In the rows, 128 means zero.
Where one turn sends some rows of the set: a few examples, then the rows asked
peze: [121 101 106 130 125 107 104 160 101 142 126 155 114 106 155 124 146 123
 113 106 133 145 127]
Ratot: [123 131 124 111 123 142 144 144 114 121 112  93 125 102 116 133 146 137
 120 141 114 159  85]
mami: [131 103 142 110  94 129  99 123 135 140 137 146 122  91 136 113 147 111
 150 142 113 137 134]
Malu: [133 140 105 111 121 142 106 125  90 175 144 132 124 108 120 124 119 136
 144 109 132 101 126]
voke: [124 121 155  80 116 119 114 171  93 139 130 130 137 107 143 133 126 118
 151 103 134 109 147]
Mibar: [121 136 120  89 109 117  89 127 110 149 137 101 141 105 140 125 111 130
 106 116 124 110 141]
teg: [146 140 152 115 156 150 115 133 133 118 121 124 107 144 102 144 116 141
 126 106 107 117 100]
Luz: [127 142 118 123 114 115 137 142 142 148 128 103 149 110 163 165 145 106
 149 154 141 120 141]
Vot: [140 136  98 148 120 121 125 160 131 136 125 125 102 122 148 137 127  88
 139 132 140  84 113]
nute: [120 117 123 125 129 135 146 110 112 139 110 166  97 115 131 130 116  83
 157 134 129 124 122]
fabol: [112 126 152 121  90 139 105 149 102 152 147 148 128 143 139 122 131 117
 129 106 147  99 144]
Zolal: [137 128 153 122 151 127 129 146 122 108  97 114 128 129 106 136 154 135
 137  85 131 129 124]
Pesok: [115 128 109 135 153 134 113 129 159 143 121 130 108 154 108 110 108 125
 132 129 123 153 133]
fofen: [130 150 129 112 152 127 127 159 128 138 153 122 127 115 177 166 125 109
 149 135 165 133 109]
tiluz: [ 99 151 111 129 133 128 110 108 113 131 161 131 128 121 153 144 128 170
 120 145 121 129 116]
fufit: [134 140 123 126 126 141 135 140 109 155 121 136 115 104 178 149 131 136
 101 160 137 158 137]
Sisas: [118 141 134  70 129 146 132 137 111 126 164 121 121 125 124 132 132 142
 144 124 139  84 128]
gune: [144 120 139 118 149 113 101 143 140 123 129 122 152 136 101 145 123 143
 113 106 117 151 130]
kido: [117 138 103 122 133 108 138 137 120 124 148 142 129 111 133 157 128  97
 127 133 165 109  84]
vut: [109 142 135 145 108 144 121 123 130 130 130 134 105 143 151 156 137 117
 137 174 106 106 139]
livog: [116 119 143  96 140 136 113 168 136 116  99 126 107 149 138 155 127 141
 119 156 115 152 111]
nosez: [ 90 129 147 114 129 130 144 151 116  92 145 119 100 131 154 111 135 103
 119 113 116 106 128]
davo: [153 122 148 137 125 151 119 125 107 135  94 137 128 122  87 130 133 140
 119 125 122 127 107]
resuz: [139 149 160 135 152 146 139 133 116 128 115 109 149 129 115 130 122 159
 105 123 131 146 139]
Sarat: [127 143 113 108 142 124 129 128 115 123 121 137 103  89 141 116  86 149
 129 149  98 105 124]
paron: [129 142 102 128 141  94 162 162 116  94 133 124 119 104 155 137 126 133
 149 119 128 118 134]
zuv: [130 158 150 132 117 143 139 143 143 143 124 136 104 105 162 126 106  87
 120 150 152 102 118]
kar: [149 120 129 140 119 135 128 178 124 118 148 119 126 134 122 122 110 134
 156 126 105 154  98]
paf: [111 118 129 122 125 108 126 148 112 109 170 116 144 116 151 145 134  91
 108 143 125 159 123]
mudil: [150 117 160 137 125 157 128 154 133 138 123 120 131 160 109 133 138 132
 113 125 106 133 139]
sok: [135 149 124 117 140 122 104 127 155 111 156 141  83  91 140 122 129 111
 147 125 131 121 111]
nito: [128 125 122 114 131 125 135 133 132 146 128 134 141 114 139 147  99  87
 124 185 143 117 134]
Mip: [102 119 145 113 144 153 164 140 103 141 141 138 118 140 158 134 139 124
 163 136 116 132 153]
Tipa: [ 91 142 151 145 119 122 113 130 133 132  73 125 123 129 129 135 127 127
 136 123 126 151 125]
bos: [102 145 130  94 139 140 133 150  96 147 134 127 122 136 136 125 118 140
  97 134 144  90 160]
bag: [119 146 141 146 131 136 153 151 143 115 131 143 117 120 101 100 138 150
 142 133 150 141 117]

peze goes to nosez
zuv goes to nito
Sisas goes to Malu
Now find these:
paf goes to paron
gune goes to Zolal
kar goes to bag

